Look-ups in named tables: a row name and a column name give one cell, copied from the table.

Table kavab
cols = mirolop, zed, fakiko, kilene, lebet, lupova, rimiv, fav, sofadun, zufa
vatopab: [704, -18464, -29306, -5050, -15238, -67791, -7656, -3885, -5468, -3997]
zum: [-770, -8252, -12132, -7919, -8607, 34754, -10949, -3719, -10907, -3865]
loz: [-7519, 2879, 5649, -3840, -664, 44609, -6376, 870, -5601, -5245]
zizodo: [-9020, 6235, -11394, -6218, -3851, -7246, -6449, 2222, -3249, -9022]
rera: [-11621, -8650, -11816, 256, -5689, -55536, -4853, -5525, -1222, -4536]
fef: [-2992, -28814, 2365, 2836, -1498, -34305, 1879, -12232, -5897, -7182]
tir: [-12477, -21467, -15951, -8748, -4055, 55289, -3822, -11029, -5204, -6802]

rera, sofadun -> -1222
zum, zed -> -8252
zizodo, lebet -> -3851
rera, mirolop -> -11621
rera, fav -> -5525
zizodo, kilene -> -6218
zum, kilene -> -7919
fef, sofadun -> -5897
tir, rimiv -> -3822
zum, lupova -> 34754
fef, lupova -> -34305
vatopab, sofadun -> -5468
vatopab, zufa -> -3997
loz, zed -> 2879
tir, zed -> -21467
fef, mirolop -> -2992
zum, fav -> -3719
loz, zufa -> -5245
zum, mirolop -> -770

Table laf
         nur  ziluv  vut  bur  sofu  zulobuz  ker  vaf  lupose
vov      137    182  155  150   124      122  173  122     178
num      182     92  156   91   133       88  117  102     169
fabol    149    104  141  165   145      178  117  128     187
molina   195     98  149  110   151       88  127  148     159
favasor  150    151  108  223   115       43  153  141     176
rulufi   152    162  116  145   103       93  190  176     160
gok      190     88  138   97   156      112  130  103     142

molina, ziluv => 98
vov, nur => 137
num, nur => 182
rulufi, zulobuz => 93
molina, vut => 149
rulufi, vut => 116
gok, ker => 130

govize
        fodo  siguma  tid  mik  vul  nagi  nug  potor  kagira
miri     110     126  118  119  118   104  117    131     125
darito   149     145  111  108  111    63  110    143     141
memev     71     200   94   79   85   126   80    197     201
segu      72      76  145  149  146   137  140     97      80
rotir    150     123  118  120  120    68  121    124     118
gat      102     135  116  113  115   107  112    140     135

tid of darito: 111
tid of segu: 145
vul of rotir: 120
potor of memev: 197
kagira of darito: 141
nug of darito: 110
tid of rotir: 118
mik of gat: 113
mik of segu: 149
vul of miri: 118
tid of miri: 118
fodo of gat: 102
nug of gat: 112
nagi of darito: 63
nagi of gat: 107
nagi of miri: 104
potor of darito: 143
vul of gat: 115
Which row has the largest vul? segu

bur =
fields: magude, tet, tesisuz, vak, vul, debo, fub, nobid, bep
bir: [149, 218, 122, 102, 114, 105, 110, 207, 215]
semiviv: [94, 122, 169, 157, 159, 168, 140, 146, 136]
seru: [106, 86, 172, 183, 178, 169, 174, 100, 87]
nur: [86, 208, 107, 92, 96, 185, 103, 203, 209]
vevozaf: [133, 49, 174, 183, 181, 152, 187, 65, 48]

What is the vul of semiviv in bur? 159
What is the debo of nur in bur? 185
What is the tesisuz of semiviv in bur? 169
What is the fub of vevozaf in bur? 187
What is the magude of seru in bur? 106
What is the fub of semiviv in bur? 140
What is the nobid of semiviv in bur? 146
What is the tet of seru in bur? 86
What is the tesisuz of bir in bur? 122
What is the tet of bir in bur? 218
What is the magude of vevozaf in bur? 133
What is the fub of seru in bur? 174
What is the bep of semiviv in bur? 136
What is the magude of semiviv in bur? 94
What is the vak of seru in bur? 183
What is the vul of seru in bur? 178
What is the bep of bir in bur? 215

mog =
|  | nal | vidinas | tokom | vom | fef | setolug | buke |
|---|---|---|---|---|---|---|---|
| diro | 0.3 | 0.5 | 0.6 | 0.7 | 0.8 | 0.1 | 0.5 |
| mivoped | 0.3 | 0.3 | 0.7 | 0.5 | 0.5 | 0.6 | 0.6 |
| vugav | 0.4 | 0.3 | 0.5 | 0.6 | 0.7 | 0.3 | 0.4 |
| faro | 0.3 | 0.3 | 0.7 | 0.5 | 0.4 | 0.6 | 0.6 |

What is the nal of diro in mog? 0.3
What is the vidinas of diro in mog? 0.5
What is the nal of vugav in mog? 0.4
What is the setolug of mivoped in mog? 0.6
What is the setolug of faro in mog? 0.6
What is the fef of mivoped in mog? 0.5
What is the tokom of mivoped in mog? 0.7
What is the fef of diro in mog? 0.8
What is the vidinas of faro in mog? 0.3
What is the setolug of diro in mog? 0.1
What is the tokom of faro in mog? 0.7
What is the setolug of vugav in mog? 0.3
What is the fef of faro in mog? 0.4
Which row has the largest fef? diro

taso =
|  | sakudof | muk | gof | der | tiged | kazemuk |
|---|---|---|---|---|---|---|
| potazan | -40.0 | 0.1 | 9.9 | -52.2 | 66.5 | 70.7 |
| risab | 3.3 | -14.5 | -24.8 | -1.5 | -32.6 | -35.4 |
| sobure | 21.0 | -8.2 | -33.1 | 17.6 | -48.2 | -62.3 |
| sesagu | -32.4 | 2.3 | 5.1 | -12.0 | 10.9 | -0.9 |
| zuduzar | 23.2 | 2.8 | -28.6 | 40.5 | -61.7 | -93.0 |
| ziz | 6.8 | 4.4 | -17.4 | 28.6 | -46.6 | -75.7 |
| tabig | -46.5 | 16.6 | 22.5 | -22.4 | 48.1 | 28.2 |
| tem | 8.3 | -16.0 | -29.8 | -2.9 | -35.3 | -33.6 |
| papop | 28.6 | -4.8 | -35.4 | 23.6 | -55.8 | -74.8 |
| zetedi | 3.4 | -11.9 | -23.4 | 1.0 | -28.7 | -35.3 |
| vab | -17.1 | -20.3 | -16.7 | -29.2 | 1.3 | 15.8 |
| vib | -26.3 | -8.7 | -3.1 | -27.4 | 19.0 | 19.8 |
| daro | -20.5 | -5.6 | -4.6 | -38.6 | 29.5 | 32.2 |
| moremit | 26.2 | -16.9 | -42.0 | 17.8 | -65.4 | -68.0 |

sakudof of tem is 8.3
tiged of moremit is -65.4
muk of sesagu is 2.3
sakudof of vib is -26.3
gof of risab is -24.8
kazemuk of vib is 19.8
kazemuk of tabig is 28.2
kazemuk of daro is 32.2
gof of zetedi is -23.4
tiged of ziz is -46.6
kazemuk of sesagu is -0.9
muk of risab is -14.5
muk of tem is -16.0

nasapak =
|  | gir | dez | pavi | bomala | zagugog |
|---|---|---|---|---|---|
| ralek | -591 | 278 | 116 | 785 | -175 |
| tiz | 242 | -225 | 241 | -77 | -160 |
| pok | 67 | 134 | 247 | -32 | 966 |
| tez | -48 | 738 | 760 | -201 | 340 |
| pazorem | -30 | 738 | 760 | -245 | 345 |
| zakeba | 580 | 681 | -30 | 838 | 507 |
| sifuli | 580 | 494 | -478 | 274 | 562 |
| zop | 226 | 17 | 125 | 371 | 966 |
| limake | -384 | -229 | 741 | 188 | -52 |
| sem | -633 | -61 | 309 | 838 | -287 |
| vovapip | 227 | 245 | 208 | 208 | 269 |
| pulukeg | 310 | 16 | 652 | 236 | 562 |
| masavi | 223 | 168 | 227 | 219 | 241 |
| kig | 564 | -27 | -472 | -250 | -302 |

pavi of ralek = 116
dez of zakeba = 681
zagugog of pulukeg = 562
dez of kig = -27
gir of limake = -384
pavi of zop = 125
gir of kig = 564
gir of pulukeg = 310
dez of sifuli = 494
pavi of kig = -472
bomala of limake = 188
dez of pazorem = 738
dez of sem = -61
bomala of zop = 371
dez of pulukeg = 16
dez of limake = -229
pavi of sifuli = -478
bomala of kig = -250
zagugog of kig = -302

lonub =
	vonanoz	vuf	fet	zuf
katare	-1345	-13459	-19536	-7216
lol	20889	-38472	-52501	-19301
vulil	-50475	18658	27173	-39304
fizapo	61743	-21029	-65761	31764
sof	-6326	-15960	-18994	-4039
rin	21948	-33310	-49713	-15112
lemep	47843	4494	-41697	64588
mub	-32946	9387	11954	-26226

sof, vuf -> -15960
sof, zuf -> -4039
mub, vuf -> 9387
lemep, zuf -> 64588
sof, vonanoz -> -6326
katare, vuf -> -13459
lol, vuf -> -38472

zoven
         fir  bot  kanuko  nus
limi      96  155      46   38
vel      114   59     211  224
ger      121   63     201  226
lebosuv  118   59     208  224
tigek    181  213      70   10
lafi     144   92     177  201
pilavim   80  178      98   40

What is the fir of lafi in zoven?
144
What is the nus of vel in zoven?
224
What is the bot of tigek in zoven?
213
What is the kanuko of vel in zoven?
211
What is the nus of tigek in zoven?
10
What is the bot of limi in zoven?
155
What is the fir of ger in zoven?
121

Table rim
	rap	dimat	vuf	fuligu	sufa	bukezog	seli
fedapov	-1	-40	-20	23	-39	2	38
sim	23	0	-20	-41	-58	-36	-15
segebo	36	-10	86	-11	-17	30	-31
tud	-1	-40	-44	16	-62	-36	-15
mekupo	-1	-40	-19	-19	-41	-36	-44
kof	-1	21	-20	-55	-30	-37	29
gefa	-26	7	16	-68	-30	-36	-15
fumu	-1	-82	-6	-11	12	-14	-22
kesoza	-39	-61	17	25	-15	-36	-12
duz	-1	-62	-3	1	-19	-58	1
garubev	-14	-40	-20	-11	-35	-36	34

fedapov, dimat => -40
duz, dimat => -62
fumu, seli => -22
fumu, bukezog => -14
mekupo, vuf => -19
sim, sufa => -58
tud, seli => -15
sim, fuligu => -41
duz, rap => -1
Row with the largest seli: fedapov

